One hidden turn or mirror swaps the rows below in pairs. Which row is each named row swapped with?
Sut: [-28 -28   8  10 -12  -2 -19   5  12  -4 -27 -12  -1   8  11  -3  -6  -8
   9   8]
kimem: [ 25 -18   6   7  12  -3 -24   8   5 -11 -20  -4   0   0   5 -14 -19  -4
  -3  11]
bovak: [ -4 -15   3  30  13  -4 -33   0  11  -8 -27  -2   1   4  -3 -10 -24  -5
  12  -1]
pudiz: [  0 -14  14   1   5   1 -25  -1 -10  -4 -21  -5 -11   0   4  -3   7 -22
   6   1]
baf: [  8 -29   4   6  10  -8 -10  -4  10   3 -19  -9  -2  -8  11   3   5  -2
  13   7]
bana: [ -6 -22  12 -18  20 -20 -26  10   3  -5 -16 -10   4   2  -1  -4 -10  -5
   5  10]
tigat: [  2 -33  -4   0  13   4 -20   1   3   1 -21 -18  -2  -2  16  -5   6  -8
  11  -5]
pifi: [ -1 -28  17  10   3  -7 -24   3  -7 -14 -19  -8   2   2   1  10 -20  -1
  10 -10]
tulo: [-13 -28  17   8   1  -5 -22   6  -5  -8 -15 -11   3   5   2  -7 -11  -3
  -4 -18]
guti: [-19 -17  25   0  -9  13 -24  10   5  -3 -23 -14  -1   1  -2 -10 -11 -10
   9   5]
goso: [ -8 -10   8   9   5   3 -41   9  -6 -10 -20 -16  11  16   6 -10   0 -19
   4   3]
mer: [  5 -23   4   5  10  -5 -17   2   4  -7 -21  -3   1 -12   5 -11  -6  18
  17  18]
seber: [-32 -18   1  -6   1   3 -21   5   7 -10 -17 -14  -2   0  18 -11  -9  -8
  14   6]
regag: [ 10 -15  -1  13   3  -1 -18  -5  -3   1 -17  -2 -10 -15  11   2  -7  -1
  12   8]
Tizep: [  6 -17  12  26  28 -15 -21   2   4   0 -25 -11  -2  -5  15 -10 -11  -6
  13   6]
gatuv: [-19 -23  -5 -12  -7   1 -21  11   4  -4 -19  -4   2   0  17  -9  -5  -6
   2   9]
vigek: [-12 -16   6  15  -3  -2 -28  11   8  -8 -22 -14   2   0   1  -5 -37 -20
   0   4]
mag: [ -5 -35  11  21  10   2 -17   5  13 -10 -19  -3   3   3   4  -4 -23   6
  17  -2]
mirak: [-15 -17   2  18  30  -3 -21   6   5  -2 -20  -9  -5  -8  17  -2  -4  -7
  19   8]
vunu: [  8 -17   0 -17   1  10 -21  10   9  -4 -17 -10  13   1  15 -13 -12  -6
   9  14]
Dezi: [-11 -16   1  -6  28   0 -21   8   7  -4 -21  -8   0  -2 -18 -14  -9  -7
   6  12]
sepe: [-11  -6  10   9  -2 -14 -23  12  -1  -9 -17 -18  -2 -12  -4 -23 -24  -6
   2  20]
vota: [-15 -10   2   7   7  -4 -32  17  16  -2 -26 -14   9   3   3 -25  -8 -15
   4  22]
Dod: [-20 -22  10   9 -12   7 -17   7   0 -21 -15 -10  -5   0  17 -16  -7 -10
   4   3]
tatel: [-17 -20   6  38   0   0 -22   7   3  -4 -21  -9   0  -6  12 -11  -8  -6
   7   6]
runep: [ -8 -37  13   9   9   5 -25  10   3 -16 -20 -12   6  18   3 -11 -15  -4
   3  -8]
mip: [ -5 -16  16  23  20 -24 -29   9   3  -2 -19 -13   6   1  22  -5  -8  -7
   5  13]
fav: [ 20 -17  11  -5   2   8 -26   9   2  -8 -11  -9   9   0  -3 -17 -10  -6
   7   6]
votun: [ -3 -23  10  -3  13 -26 -31   6  16 -12 -24 -17   3  -3  -3  -3 -15 -11
  -1  10]
sumiv: [ -8 -14  22  13   3  -2 -26   2  -2 -21 -24   1   2   3   0  -1 -27  -5
  15  -1]
rolu: [-25 -23   1   3  28   2 -22   5   6  -4 -17 -14  13   4   9 -15  -8  -9
  -1  10]
Luki: [ -1 -21   3   2   1   0 -22   4 -14  -9 -16 -18   7  -3  11  -4  10 -15
  -2  15]
Gizu: [-11 -21   9  -4   0 -10 -25   6   3  -1 -22 -27   2  -6   7 -18   9 -15
   8  18]
nov: [ -3 -23   8   8  30 -22 -23   6   5  -5 -26 -14  -7  -3  -6 -11 -12  -5
   4   9]
Til: [ -2  -6   5   8  14  12 -32  18   7 -18 -22   1   9  14   4 -16 -17  -9
   9   7]
Gifem: [  3  -9   4  11  -5 -10 -25   9   5  -4 -26 -10  -9 -21   7  -3 -28  -9
   5  11]
Gakub: [  9 -22   9  28  17  -1 -21   6   6 -13 -20 -13   7 -10  24 -12  -6  -6
   7   7]
zup: [-24 -23 -18   1   9   2 -24  11   5 -16 -23 -12   1   3  17 -12 -12  -7
  12  10]
basom: [-25 -19  14 -12  23 -11 -20   5   4  -8 -22 -10   3  -3   7  -6  -7  -9
  13  11]
fof: [-29 -20  -6   3   8 -22 -19   6   6  -4 -18  -2  -1   0   9 -16  -7  -3
   2   7]
Kad: [-14 -17  12   9   5 -21 -18   4   9 -17 -22  -9  -3 -14   3 -10  -7   7
  14  23]
Pove: [ 10 -22  17   2   6 -15 -20   9   8 -19 -22 -12  10  -5  28 -11 -13  -7
  15   9]
Noni: [ -4  -2  -4   3   1 -12 -35   5  17   4 -23 -11 -14  -2   9 -19 -13 -12
   3   7]
mogo: [  7 -19  24  22 -16  -7 -22   5   2  -9 -24 -10   1   1  10 -12 -10  -8
   2   8]
par: [ -6  -8   5  18  11  -1 -22  12   5   1 -24  -1 -14  -1  10 -10 -34  -9
   2   8]
zude: [ 11 -20  -1  -2  13  -7 -17   8   7   2 -29 -14   7  -1 -12  -5 -13 -10
  23  10]
tid: [ -2 -20   5   2  16  12 -32   7   1 -15 -21 -11  11  20   5 -15   0 -17
   5   6]
nub: [-14 -19  -4  15  -2   5 -18   6   6 -17 -15 -18   3  -4  26  -7 -13  -5
 -10   5]
kofa: [ 17 -18  17   9  -3 -15 -30   8   9   6 -26  -9   3   2  19 -14 -13  -9
  14   7]
Nofu: [  3 -11   2   2  13   8 -34   7   9   0 -25  -6   1   9   8 -20   7 -20
   6   4]
tev: [ -7  -5  10   2   2 -17 -19  12  18  -5 -32 -16 -11 -11   9 -16 -14 -15
   9  16]
disos: [  3 -22  13  -4   6  23 -24   6   6   4 -23 -12   0  -2  -4  -3 -12  -5
  13  13]
Reku: [  1 -36   8   9   9   6 -12   4  -4  -5  -3   1   8   3   5  -8 -10   1
   9  10]
kivor: [ -8   1  11  15   0 -10 -20   7   6 -12 -24  -2  -8  -6   5  -7 -30  -5
   5  14]

seber is swapped with kivor
fav is swapped with baf
pifi is swapped with bana
tid is swapped with Tizep

